Questions about the row below.
1) The entry just left of 28?
2) The entry just right of -69?
3) The entry just left of 72?
[-12 -51  37   4  37  72 -69  28]
1) -69
2) 28
3) 37

X = array([  5, -15, -15, -30,  24,  10,  55, -17, -18,  36,  -7, -26])
The fifth-last entry: -17
What is the 1st entry from the left?
A: 5
What is the third entry from the left?
A: -15
What is the entry just right of 24?
A: 10
The 1st entry from the right -> -26
The 4th entry -> -30
What is the second entry from the left?
A: -15

W = [  2   4  22  -1  21  14  29 -30 -50 -27  14  -8  51 -71]
The fifth entry? 21
The entry just left of 29? 14
The first entry from the left? 2
The third entry from the left: 22
The 2nd largest entry -> 29

[[7820 6779 7729 8859 8237 6706 4721 7263 3138 8030 7303 8830 9227]
 [8093 7018 7568 7971 7631 6365 4839 6910 2871 8333 7592 9431 9466]
 [3698 8710 5755 4533 6827 5123 8076 9492 5828 7385 8844 7431 9238]
 [3995 8727 5843 4594 6922 4941 7674 9337 6275 7270 8587 7111 8926]
 [3849 8565 5926 4302 6856 4594 7734 9359 6423 7392 8736 7290 8892]
 [7971 6872 7479 8714 8191 6382 4531 6801 3397 8003 7223 9132 9737]
 [9749 5157 7799 9577 6741 8468 5686 4202 7297 6742 4692 6652 5111]
 [3976 8673 6232 4312 7047 5140 8018 9214 6619 7006 8610 7406 8720]
 [7870 7303 7713 8542 8094 6271 4953 6723 3220 8139 7618 9358 9536]
 [3916 8180 5910 4588 6936 4980 8160 9635 6544 7555 8766 7230 8961]
 [9678 5345 7654 8982 6397 8618 5537 4019 7355 6626 5214 6445 4879]
 [9659 4838 8217 9180 6984 8783 6191 4025 7432 6601 5149 6155 5137]]
Indices start at 0.
The entry directly above 3976 -> 9749
The bottom entry of the column that holds the smallest entry is 7432
Find the entry in the bottom-right corner.
5137
Find the entry just right of 8030.
7303
Find the entry just right of the smallest entry.
8333
The entry directly above the largest entry: 7971
Find the entry in row 1 and column 0.
8093
Find the entry just left of 7618.
8139
Find the entry just right of 7734.
9359
The entry in the bottom-left corner is 9659
Find the entry in the top-right corner.
9227
The entry just left of 6801 -> 4531
The entry at row 2, column 1 is 8710
Find the entry at row 0, column 1.
6779
Find the entry in the top-left corner.
7820
The entry directly above 5537 -> 8160
Find the entry directly above 7674.
8076
Find the entry directly below 5910.
7654
Find the entry directly above 8961.
9536
The entry at row 2, column 0: 3698
Find the entry directly below 5828.
6275
Find the entry just right of 8766.
7230
Find the entry just left of 8139.
3220
The entry in row 0 and column 2 is 7729
Find the minimum.
2871
The entry just left of 4025: 6191
Find the entry directly below 8076.
7674
The entry just left of 8736 is 7392
The entry directly below 7385 -> 7270
Find the entry directly below 8673.
7303

arr =
40  21  44  66  45  45  22  60  55
53  37  78  59  60  43  39  70  28
48  61  55  47  50  59  55  44  38
31  42  31  59  74  44  55  37  53
81  57  65  38  44  45  50  67  32
The entry in the top-left corner -> 40
The largest entry in the first row is 66
Give the smallest entry in the last column.
28
The top entry of the column that holds the smallest entry is 21
The bottom-right entry is 32
Give the largest entry in the last column.
55
Give the fifth entry in reading order.
45
The smallest entry in the first column is 31
The bottom entry of the column that holds the largest entry: 81
The 3rd largest entry is 74
The entry just left of the centre entry -> 47
Give the centre entry.
50
The third entry on the diagonal from the top-right corner -> 55

[[44, 26, 35, 9, 56, 44, 30, 39, 44, 47, 5, 41, 91, 37], [8, 53, 58, 56, 50, 46, 36, 43, 5, 48, 29, 41, 74, 45], [59, 68, 27, 17, 46, 45, 26, 23, 62, 43, 38, 32, 76, 29], [41, 37, 77, 34, 27, 32, 46, 41, 44, 37, 34, 42, 8, 54], [31, 74, 27, 36, 29, 29, 44, 52, 17, 30, 26, 44, 64, 44], [41, 31, 37, 26, 64, 75, 63, 40, 50, 72, 29, 51, 7, 39], [58, 35, 43, 35, 27, 31, 47, 10, 58, 29, 13, 50, 47, 56]]
The entry just right of the largest entry -> 37
Read off the entry just right of 51.
7
The entry just left of the largest entry: 41
Read off the entry just left of 38.
43
The entry just right of 38 -> 32
Read off the entry just left of 48.
5
